Here are some points, each followed by its number:
Array([-0.63, 0.82, -0.57, 0.37, 2.43, -0.26, 0.06, -1.40, 0.66, -0.57, 0.33, 5.40, 1.10,
       1.08, 0.11, 0.19]) 0
Array([0.30, 0.32, 0.62, -0.34, -0.03, -0.75, 0.70, -0.95, -0.31, 0.85, -0.62, -0.13, -0.22,
       -1.09, 0.20, 1.14]) 1
Array([1.48, -2.06, 0.83, 0.61, 1.76, -0.30, 0.72, -1.06, -0.27, -0.43, -1.03, -4.41, -1.66,
       -0.53, -0.13, -1.43]) 2
Array([-0.88, 1.36, -2.12, 1.53, -5.77, -0.33, -1.29, 0.71, 0.63, -0.67, -0.49, 2.05, 2.29,
       2.12, -0.83, 1.70]) 3
Array([-2.64, 0.50, 1.04, -1.74, 1.50, 1.35, -1.16, 1.81, 0.85, 1.35, 0.78, 0.96, 1.98,
       -0.08, 0.35, 2.47]) 4
Array([-0.26, 0.20, 0.40, -0.09, 1.76, -0.46, 0.17, -0.59, -0.03, 0.99, -0.88, 0.20, 0.21,
       0.18, 0.27, 0.33]) 5
Array([-1.00, 0.19, -0.18, 1.00, 0.20, -1.04, -2.09, 1.07, 0.44, -0.57, 0.20, 2.24, 2.82,
       2.40, -0.96, -1.45]) 6
Array([0.35, 0.15, -0.21, 0.40, -1.69, -0.40, -1.70, 1.09, -0.45, -0.65, -0.16, -2.03, 0.84,
       0.34, -0.65, -2.03]) 7
Array([-0.13, 0.57, -0.89, 0.74, 0.48, -0.02, 0.25, 0.79, -0.22, -0.10, 0.23, 1.73, -0.25,
       1.66, -0.11, -2.10]) 8
Array([1.06, 0.97, -1.64, 1.18, -7.12, -1.10, -0.03, 0.80, -0.81, -0.56, 0.14, 0.63, 0.12,
       0.35, -0.85, -0.28]) 9
Array([-0.03, -1.02, 0.27, 0.95, 2.93, -0.24, -0.14, 0.17, 0.07, 0.11, -1.00, -1.87, -0.16,
       1.61, -0.22, -2.08]) 10
Array([0.39, -0.10, -1.66, 1.64, 1.30, 0.58, 1.00, -0.36, 0.40, -0.64, -0.90, -0.04, -1.43,
       2.04, 0.12, -1.61]) 11
Array([-0.58, 1.56, -0.56, -0.10, -7.21, -1.25, -3.13, 0.89, -0.06, -0.78, -0.13, 1.12, 3.69,
       -0.18, -1.01, 1.94]) 12
Array([0.65, -1.30, 1.12, -0.16, 1.70, -0.33, -0.28, -0.51, -0.10, -0.60, 0.50, -1.30, -0.09,
       -0.77, -0.25, -0.87]) 13
Array([-1.33, 0.58, -1.10, 1.02, -1.23, 0.43, -1.44, 0.88, 1.04, -1.01, 0.28, 2.09, 2.09,
       2.40, -0.57, 0.20]) 14
Array([-0.32, 0.79, 0.40, -0.65, -0.96, -0.68, -1.23, 0.25, -0.39, 0.69, -0.35, -0.80, 1.11,
       -0.69, 0.09, 0.54]) 15
Array([0.32, 0.39, -0.26, -0.05, -0.52, -0.36, -1.57, 1.06, -0.41, -0.75, -0.05, -1.29, 0.61,
       0.40, -0.28, -2.02]) 16
Array([-1.08, 0.44, -0.54, 0.65, -1.77, 0.04, -2.28, 0.45, 1.10, -1.22, -0.44, 0.12, 2.81,
       1.38, -0.73, 0.93]) 17
Array([-0.05, 0.67, -0.74, 0.72, -3.96, -0.99, -0.52, -0.31, -0.03, -0.07, -0.37, 1.32, 1.33,
       0.31, -0.57, 1.50]) 18
Array([-0.28, 0.37, 1.19, -1.96, -1.07, 0.27, -2.60, 2.31, -0.55, -0.28, 1.18, -2.69, 1.32,
       -1.53, -0.07, -0.93]) 19
Array([-1.15, 1.48, -0.51, -0.09, -0.64, -0.07, 1.27, -0.22, 0.13, 1.38, 0.27, 4.71, 0.40,
       0.42, 0.26, 1.95]) 20
Array([0.78, 1.34, -1.37, 0.57, 2.76, -0.16, 1.74, -0.94, -0.57, 0.34, -0.53, 3.06, -2.04,
       1.02, 0.86, -2.37]) 21
Array([-1.07, 0.81, -1.23, 1.05, -3.35, -0.31, -1.65, 0.59, 0.90, -0.87, -0.13, 2.49, 2.75,
       1.98, -0.80, 1.33]) 22
Array([0.23, -0.01, 0.47, 0.02, 2.67, -0.40, 0.54, -0.31, -0.28, 0.77, -0.04, 0.39, -0.89,
       0.03, 0.29, -1.27]) 23
Array([0.46, -0.60, 0.86, -0.43, 3.31, 0.01, 0.77, -0.56, -0.27, 0.53, -0.22, -0.93, -1.16,
       -0.51, 0.47, -1.04]) 24
New points follow, each followed by the numbers of its two nearest points above by angle, seen from the average point of the numbered points, nearest first.
Array([-1.38, 0.54, 0.02, 0.48, 2.20, -0.41, -0.04, -0.21, 0.44, 1.05, -0.68, 2.71, 1.25,
       1.81, -0.07, 0.43]) 0 20
Array([-0.94, 1.28, 0.60, -2.09, 1.04, 0.45, -1.37, 0.58, 0.10, -0.15, 1.17, 2.08, 1.19,
       -1.27, 0.59, 0.63]) 4 0
Array([0.66, -2.12, 0.79, -0.01, -0.65, 0.97, 1.36, 0.90, -0.21, 0.37, 0.31, -4.87, -2.04,
       -0.88, -0.21, -0.04]) 2 13
Array([-0.41, 1.24, -1.44, 0.76, -2.88, -0.19, -1.92, 1.33, 0.13, -0.92, -0.22, 0.62, 1.65,
       1.76, -0.56, -0.91]) 3 22
Array([-0.13, 1.12, 0.61, -2.41, 0.13, 0.89, 0.08, 1.36, -0.79, 0.64, 1.77, 0.87, -0.82,
       -2.18, 0.88, -0.17]) 19 4
Array([0.48, -1.19, 0.23, 0.65, -1.71, -0.16, 1.09, -0.16, -0.07, 0.18, 0.16, -0.99, -0.66,
       -0.13, -0.48, 0.57]) 2 1
Array([-1.79, 1.39, 0.56, -1.97, 0.72, 0.88, -2.51, 1.29, 0.59, -0.16, 1.06, 1.39, 2.46,
       -0.70, 0.38, 1.49]) 4 19
Array([-0.20, 0.65, -0.06, -0.34, 0.56, -0.02, -0.71, 0.34, -0.10, -0.23, 0.27, 0.92, 0.59,
       0.16, 0.10, -0.67]) 23 24
Array([0.57, 0.86, -0.63, 0.38, 1.41, -0.44, 0.79, -0.10, -0.67, 0.19, 0.05, 2.34, -0.93,
       0.89, 0.23, -2.56]) 21 8
Array([0.83, 0.20, -0.34, 0.11, -0.50, -0.32, 0.33, -1.84, 0.02, -0.30, -1.18, -0.82, -0.53,
       -0.99, 0.34, 1.23]) 1 2
Array([-0.01, -0.55, -0.03, 0.22, -1.46, 0.31, 0.47, 0.44, 0.06, -0.75, 1.68, 1.96, 0.03,
       0.04, -0.51, 0.01]) 20 9
Array([0.67, 1.18, -0.95, 0.60, 1.48, -0.49, 1.47, -0.69, -0.52, 0.27, -0.24, 3.43, -1.16,
       0.89, 0.38, -2.04]) 21 8
Array([-0.62, -1.61, 0.77, 0.25, -1.07, 0.62, 0.55, 0.96, 0.43, 0.60, 0.33, -2.42, -0.07,
       0.17, -0.55, 1.46]) 2 13
Array([-0.58, 0.21, 0.97, -1.28, 1.76, -0.04, -1.19, -0.24, 0.19, -0.22, 0.58, 0.98, 1.25,
       -1.00, 0.17, 0.56]) 4 5
Array([0.19, 0.19, -0.21, -0.04, -1.62, 0.00, -0.58, -0.29, -0.22, -0.06, -1.17, -3.00, -0.54,
       -0.42, 0.33, 0.29]) 2 15
Array([-0.98, 0.08, 0.55, -1.40, -1.07, 0.90, 0.23, 1.06, 0.01, 1.11, 1.06, 0.10, 0.11,
       -1.43, 0.14, 1.87]) 4 15
Array([-0.04, 0.58, -0.58, -0.08, -1.26, 0.24, -0.49, 0.74, -0.04, -0.48, 0.32, 0.28, 0.04,
       0.35, 0.02, -0.71]) 9 16
Array([0.29, 0.07, 0.75, -0.48, 1.39, -0.17, 0.61, -0.70, -0.22, 0.66, -0.35, 0.04, -0.73,
       -0.75, 0.48, 0.11]) 24 5
Array([0.03, 0.23, 0.38, -1.14, -4.17, 0.32, 1.40, 1.28, -0.90, 1.22, 1.56, -0.16, -1.12,
       -2.21, 0.10, 1.79]) 9 1
Array([-0.78, 0.24, 0.56, -0.88, 0.92, 0.40, -0.67, 0.69, 0.12, 0.18, 0.89, 0.82, 0.70,
       -0.43, 0.12, 0.28]) 4 24
Array([0.75, 1.29, -0.93, 0.24, -4.87, -0.92, -0.70, 0.52, -1.00, -0.03, -0.47, -0.59, 0.23,
       -0.38, -0.18, -0.28]) 9 18
Array([-0.82, 0.27, 0.24, -0.55, -0.18, 0.33, -0.30, 0.90, 0.13, 0.58, 0.49, 0.63, 0.59,
       0.08, 0.04, 0.70]) 4 20
Array([-0.85, 0.58, 0.32, -0.26, 2.27, -0.27, -0.35, 0.56, -0.08, 0.78, 0.20, 2.19, 0.87,
       1.00, 0.12, -0.93]) 0 23
Array([-0.27, 0.24, 0.39, -0.85, 1.24, 0.32, -0.49, 0.13, 0.08, 0.37, 0.00, -0.98, -0.24,
       -0.74, 0.46, 0.74]) 24 5
Array([1.30, -1.41, 0.33, -0.19, -1.55, 0.49, 1.79, -0.06, -0.41, 0.04, 0.59, -2.83, -2.40,
       -1.59, 0.03, 0.40]) 2 1
Array([0.20, 0.31, 0.19, -0.45, -0.39, -0.47, 0.26, -0.69, -0.29, 0.46, -0.24, 0.11, 0.02,
       -0.75, 0.24, 0.87]) 1 5
Array([-0.68, 0.34, 0.92, -1.52, 1.78, 0.32, -0.90, -0.15, 0.23, -0.13, 1.06, 1.41, 1.03,
       -1.35, 0.38, 0.95]) 4 5
